128 stands for zero in the data rows.
Some points, one per row:
[154 141 169  67  82 154 160 150 125 185 113 134 208 227 146 192  92]
[129  86 137 160 157 107  86 136 119  99 194 111 133 149 158  99 125]
[ 72 156 165  88 133 135 167  94  83 115 134 113 129 168 135 194 122]
[141 114 100 113 131 132 155  86 114  91 119 142 122 131  78 134 123]
[172 111  99 111 123 109 108 145 152 129 106  99 108 105 156 112 164]
[147 148 116  75  95 123 136 140  70 104 126 122 157 188 150 183 130]
[133 169 170  80 156 155 158 140 112 110 114 161 127 214 127 179  91]
[110 151 122 129 150 152 108 181 161 122 134 111 182  85 190 177 171]
[145 163  75 104  87 101 110 142 125  85 143  90 129 104 145 121 137]
[ 55 121 168 148 132 111 156  48 116 173 139 100 111 163 135 167 100]
[ 85 152 129 150 127 133  96 145 134 128 161 123 187  67 163 148 150]
[ 67 130 154 156  95 106 116 153  86  76 150  98 194 113 202 193 115]
[199 171 138  10 156 173 173 197 144 103 133  68 190 206  49 231 175]
[130 201 185  93 105 132 140 144 136 118 110 131 152 216  92 183 119]
[184 113 147 128 168 174 115 158 137 114 144 145 128 121 151 134 140]
[135  98  95 128 161 131 121 114 138 113 106 117 125  91 119 120 155]
[165 131 114  64 158 159 163 113 153  92 100 151  99 106 141 103 156]
[118 136 158  93 114 112 123 141  95 139 107 110 184 158 133 145 133]
[124 101 124 152 144 133 101 126 127 102 142 115 120 123 133 120 136]
[112 169  89  88 113 117 103 145 114 111 162 104 139  94 110 110 165]
[154  98  98 108 122 154 167  97  90 123 123 142 151 160 113 162 127]
[121 109 170  80 146 123 210  70  71 109 150 195 130 115  24 132  99]
[ 90 147 128 144 139 102 116 124 132 121 130 119 164  73 137 163 130]
[152 100  88 155 149 107 111  91 163 150 108 108 107  56 131 145 164]
[149 105 126 146 158 148 152 159 167 123 109 149 102 145 146 101 106]
[ 81 121 165 127 122 121 110  97 144 149 121 160 169 162 138 153 138]
[107 157 137  67 139 106  80 104  78 131 111 134 135 147 134 110 107]
[132 167 122 127 112 116 174  91  75 103 108 135 147 105  42 120 116]
[117 101 121 136 181 141 129 105 112 107  90 147 113 109 120 111 135]
[114 117 106 133 127 100 126  70 102 141 116 122 125  69 129 137 138]
[ 61 162  95 171 118 155  66 152 135 212 151 115  97 116 161  75 106]
[129 139 130 186 124 107 135 138 184 203  72 190  89 148 143  78 107]
[ 81 155 185 102  94 141 176 125  95 139  98 140 212 180  87 201  71]
[128 124 125  77 120 159 200 123  80 140 110 131 163 135  77 184 111]
[137  62 136 201 159 123  83 155 159 100 170 129 112 120 159 107 151]
[176 125  82  72 125 134 124 117 120 119 152 100 139 142 116 121 139]
[135 138 112  72  77 122 158 158  53 101 122 108 156 178 135 176 132]
[194 119 217 127 175 124  98 128 122 153 140 140 146 104 154 149 137]
[157 121 100 113 134 119 131 127 136 130 120 127 121 125 128  74 135]
[129  70 131 157 164 126  82 142 150  92 203 103 135 127 129  97 161]
[184 146 134  74 107 156 171 183 150 148 132  87 156 185 115 220 151]
[155 120 120  64 130 147 197 179 161  94  98 101  93 190 157 172 141]
[ 77 173 131 157 104 138 115 140  87 178 174  89  88 128 138 110  78]
[195 135  75 102 161 151  79 132 224 113  96 108 102  31 143 125 217]
[137 141 161 121 129 150 148 136 156 130 131 161 143 156 103 129  97]
Here are 10 more points, each followed by its number:
[176  95  73  96 160 124 178 177 215  43 176 104  30 156 167 123 113] 0
[154 113 134 150 124 138  89 140 155 166 100 157 112 132 165 105 119] 1
[187 164 140  53 136 148 141 169 172 104 114  91 107 176 141 197 153] 2
[105 155 175 110 123 122 130 117 146 116 116 177 155 189 108 101  95] 3
[127 152  67  85 120 138 115 107  86 117 141  77 136  88  98 130 144] 4
[155  58 105 171 113 119 103 130 134 129 137 111 133 157 176 134 144] 5
[120 119 144 131 158 122 127 133 140 137 124 135 128 155 146 106 135] 6
[130 124 168 140 113 121 186  87  72 121 160 214 114 110   8  91  83] 7
[106 152 137 130  99 146 134 129 110 179 141  97 118 151 137 122  99] 8
[126 112 171 142 159 147 121 120  96 119 130 157 144 139 148 130  87] 9
Which of these numbered points is nearest to each point below, looking only along the 4 directions in which the first points spread most? Its number follows each.
[186  81  83 120 140 124 162 167 204  53 164  95  36 157 175 141 117] > 0
[140 132 127 129 110 133 115 150 144 124 110 149 111 126 145 123 108] > 6
[180  92  85  95 151 133 162 180 212  55 166 104  28 135 165 135 117] > 0
[151 143 154  65 110 126 185 184 127 123 110  98 112 206 142 212 142] > 2
[166 131 134  68 144 157 145 155 156  80 125 118 100 167 143 183 134] > 2
[119  99 119 134 121 134 141  78 117 187 118 158 145  95 140 118 115] > 9
[146 153 130 117 115 125 112 154 128 107 134 138 116 167 122 110 130] > 6
[155 127 152 150 118 119 193  75  74 127 189 210  91 123   0  66  92] > 7
[107 119 129 154 114 140 145  98 100 150 140 136  87 115 130 115 106] > 9
[170 142 135 117 128 147 198  83  54 114 188 175 122 102   0  48  99] > 7
[125 149  89 201 116 113 147 147 228 196  32 189  80 180 167  68  81] > 1
[ 97 130 118 146 131  95 137  90 117 131 127 124 129 129 116 128 115] > 9
[124 138  94  80 120 131 149 142  93 100 139  76 157 106 117 155 151] > 4
[155 140 132 130 106 115 184  98  60 121 157 179 111  89   0  65  80] > 7
[100 130 112 194 112 120 157 144 222 196  12 173  90 173 143  90  82] > 1
[108 165  60 138 121 184  63 164 147 201 156  73 114 122 123  95 119] > 5
[146  99 107 152 121 143 143 123 127 110 111 122  81 146 133 118 121] > 6
[104 182 113 148  93  87 154  85  97 142  73 134 132 133 106 151 124] > 9
[ 82 157 169  90 130 129 210  69  61  88 147 198 150  80  18 150  97] > 7
[148 130 135 114 118 112 164 162 168 135 100 157 121 146 135 161 141] > 6
[149  96 125 157 145 131 145 154 176 167  75 140 114 166 149 124 128] > 1
[ 71 165 118 147 148 143 135 166 152 112 130 111 153  35 208 163 163] > 5
[ 86 188  79  72  75  88 119 130  98  79 157 106 156 116 144 108 144] > 4
[138 131 151  81 128 149 165 147 145 114 121 156 124 189 137 163 118] > 3
[ 81 137 156 112 130 150 183  57 100 167 132 153 184 161  99 128  85] > 3
Now 10 new points, numbered from 0 again:
[190 147 139  83 131 139 111 109 107 102 126 167 115  99  92  85 118] 0
[ 94 127 126 118 120  89 141  69 106 123 142 148 125  78 104 101 141] 1
[ 69  53 170 255 128  92  52 116 120 117 183 161 105 148 176  96 106] 2
[  4 156 165  65 138 142 182  36   9 128 118 110 217 153  51 159  89] 3
[102  75 120 183 141 123  92 101 107  99 144 125 114 125 149 122 123] 4
[130  72 124 171 138 123  79 146 143 105 165 105 115 138 154 120 145] 5
[ 51 166 102 220  93 140  81 143  70 198 127 111  99 134 167 110  74] 6
[121 100  84 193 126 113  88 134 200 134  79 132 107  30 200 124 190] 7
[153 113 110 139 153 147 137  94 114 118 116 119 119 126 106 112 139] 8
[ 85 166 145 176  59 128  85  97 151 208 104 172 178 116 147  76 120] 9
The same question for these:
[ 82 139 175  58 130 126 204  87  22  91 134 170 179 101  17 127  64] > 3
[ 71 171 186 151 128 133 128  62 180 187 123 191 143 163 122 127 112] > 9
[186 144 136  41 156 141 126 105  92  97 101 134 138 102  80  76 124] > 0
[ 52 194 178  64 136 132 148  59  92 116 157 172 161 167 105 144 121] > 3
[149  96 120 143 123 137 137 102 141 174 115 129 139 119 117 119 137] > 8
[ 87  90 169 104 121 107 209 111  47 118  86 131 161 103  84 163  68] > 3
[ 99  76 145 159 165 132  99 125 117 107 170 145 130 128 109 100 120] > 4
[ 62 159 188 166 113 108  88 146  82 132 124 130 217 101 196 207 108] > 6
[195 103 177 151 135 121  92 166 146 134 132 119 131 129 157 155 135] > 5
[ 79 117 128 105 124 128 152 108  79 148 137 124 167 134  87 134 124] > 1
[ 84 193 176  67 132 142 164  87  73  74 163 135 147 168  77 113  93] > 3
[155  87 161 144 169 130 101 155 140 122 155 122 133 129 152 120 149] > 5
[102 129 162 108 122 130 158 122  71 106  98 128 199 171 101 162  95] > 3
[121  86  84 193 128 119 107 150 187 119  71 131 100  31 218 141 182] > 7
[ 55 163  81 188 116 176  92 156  97 210 159  56 128 129 132 117 104] > 6
[ 97 164  67 174 108 172  67 174 151 224 161  68 108 113 135  95 122] > 5
[ 84 164 142 133  93 132 162  77  77 121 111 147 154 128  63 134  91] > 1
[ 75  94 121 190 120  73 114  90 135 141  89 101 117  86 163 141 115] > 4
[ 93 134 152 176 107  91 112 151  95 104 134 106 185 128 199 190 113] > 6
[122 134  86 152 153 143 108 184 201 106  99 117 115  28 226 150 196] > 7
[114 154 104 164  91 103 159  88 104 142  27 134 141  86  86 142 137] > 1
[ 90 119 114 170 107 102  95 115 123 150 150 112 107 113 152 113 137] > 4
[157  89 147 155 166 113  96 149 149 106 158 127 124 139 149 112 152] > 5
[ 92 179  91 180  97 144  44 150 157 206 174 109  80 114 157  75 103] > 2
[161  43 115 174 144 124  98 153 143 121 156  85 129 130 175 126 153] > 5
